One turn sends every row of this set to another row. A few are shown first. Where does it send the rows asked after them?
sof: [-0.23  1.38 -0.72  0.04  1.41 -1.20 -0.21 -2.18 -1.43  1.72  0.25 -1.11
 -2.34 -0.89  2.02]
butik: [-0.78  0.62  1.73 -0.15 -0.40 -0.41 -1.11  0.98 -0.89  0.52  2.49  2.19
 -1.51 -2.16  0.79]
lag: [-0.62  1.57  0.06 -0.12  1.42  0.37 -0.37 -0.42 -1.43 -2.58 -0.20  0.89
 -1.56  0.43 -0.13]
gud: [ 0.57  1.86  1.49 -2.11 -0.78  0.85  0.44  1.85 -0.33  0.74  1.15  1.44
 -2.14 -1.49  0.18]
zon: [ 1.65  1.49 -0.68 -0.22 -1.45 -0.17 -0.63 -1.55 -0.81  1.55  1.14  1.71
 -0.34  1.66  1.21]
dor: [ 1.06  1.15 -1.90 -0.62  0.49  0.28 -2.30 -1.05 -0.72 -0.11  2.42  0.67
 -0.08 -1.15  0.41]
pefan: [ 1.75  0.63 -0.48  0.66  1.02 -0.11  2.63 -1.28  0.27  0.49  1.51  0.45
 -2.86  0.60 -1.35]
Nikuf: [ 2.84 -0.81 -0.06 -0.01 -0.93 -0.70  0.50 -0.71 -0.91  1.56  1.82  1.75
 -1.40 -2.63  1.28]
ror: [ 2.16  0.48 -1.83 -0.42  2.66 -0.83 -0.71  0.43  0.42  0.50  1.03  2.34
 -0.81 -2.36  0.12]
kab: [ 3.43 -0.34  0.47 -0.59 -0.76 -0.32  1.41 -0.36 -0.52  1.73  1.42  2.26
 -1.78 -1.86  0.43]
ritud: [-0.87  0.43  0.10 -0.25  0.09  0.74  2.01 -1.94 -1.59 -1.37  2.72  1.07
 -0.71 -0.75  1.70]
vabud: [ 0.24  0.96  1.15 -0.39  0.98 -1.55  0.07 -1.68 -0.50  0.22 -1.99  1.93
  0.51 -1.49  0.07]
korud: [ 0.80  2.23  0.37 -0.20  1.81 -1.89  2.05 -1.21 -0.88  1.72 -0.25  1.68
 -2.89  1.34  0.28]
Goza: [ 1.60  1.14  0.22 -0.51 -0.88  0.44 -0.93 -2.43 -0.57  1.60  1.45  1.31
 -0.70  1.45  0.88]
Fovog: [-0.46  0.47 -0.78 -2.15  1.58 -1.72  0.56 -2.15 -0.77  2.76  0.36  1.58
 -2.60 -0.75  0.39]
Lum: [ 2.45  2.00 -0.22 -0.17  0.71  0.69  0.23  0.32 -0.08 -0.03  1.51  2.18
 -0.58  1.23 -1.75]
risu: [-0.08  0.82  0.70 -1.28  2.56  1.05  1.05  0.70 -1.18  1.66  0.08 -0.51
 -0.02 -0.57  2.03]
rez: [-0.58  1.95 -0.78 -1.65  1.36 -0.13 -0.58 -0.67 -1.33 -2.48 -0.22  1.48
 -1.59  0.20  0.35]
Tik: [ 0.68  1.73  2.89 -0.34  0.67  0.29 -0.69  0.89 -0.07 -0.66  1.74  0.40
 -2.13 -1.27  0.32]
gam: [ 0.61  1.32  0.83 -0.96  0.61 -0.75  0.38 -1.46 -0.26  0.28 -2.53  0.89
  0.48 -1.79  0.13]
gane: [-0.22  0.29 -0.18  1.52  0.65 -0.64  1.53 -0.23 -1.22  2.55 -0.70 -0.20
 -2.05  0.07  0.03]
Nadu: [ 0.29  0.54 -3.01 -0.39  0.54 -1.79  0.56 -1.79 -0.39  0.55  2.30  0.72
 -2.11 -1.39  0.94]
Pali: [ 0.28  1.16 -0.32  0.06  0.94 -0.06  1.73  1.07  1.32  1.58  0.38  1.58
 -1.27  0.66  2.77]
pegiz: [ 0.01  1.54 -0.39 -1.62 -0.25  0.69  3.15 -0.90 -1.21 -1.24  1.94  1.92
 -1.12  0.05  1.10]
peti: [ 1.01  2.38 -1.70 -2.03  2.17 -0.46  2.33 -1.36 -1.58  0.59  0.17  1.99
 -2.32 -1.52 -0.62]
nezib: [ 0.79  1.81  0.20 -2.42  0.12 -0.77  1.69 -1.94  0.13 -0.58  0.79  3.16
 -0.44 -2.60  0.42]
tira: [ 0.00  0.71 -0.82  2.14  2.10 -0.10  1.17 -1.52 -2.47  0.09  0.88  0.34
 -1.45 -2.06 -0.27]
lat: [ 0.57  0.97  0.99  1.52 -0.68  0.48  1.87 -1.00 -0.52 -0.90  0.47  0.61
  0.23 -2.48  0.44]
kedud: [ 2.85  0.41 -0.62  0.55  2.56  0.74  0.09  0.65  0.66  0.43  0.57  0.93
 -1.11 -1.77 -0.70]
dip: [ 0.22  2.65  0.66 -1.50  0.06 -1.56 -0.73  1.71 -0.30 -0.51  1.59  1.87
 -1.67 -1.59  1.50]
Refos: [-0.29 -0.06  0.83 -0.75  2.08  0.41  0.06 -1.29  1.47  1.62  1.54  1.19
 -1.67 -0.42  2.89]
zit: [-0.56  0.74  0.84 -1.28  3.29 -1.05  0.87  0.37 -1.28  1.57  1.01  2.71
  0.03  0.01  1.66]

lat goes to dor
pegiz goes to kedud
butik goes to dip
And these:
sof goes to Fovog
rez goes to kab
Goza goes to vabud
peti goes to pefan
Pali goes to risu

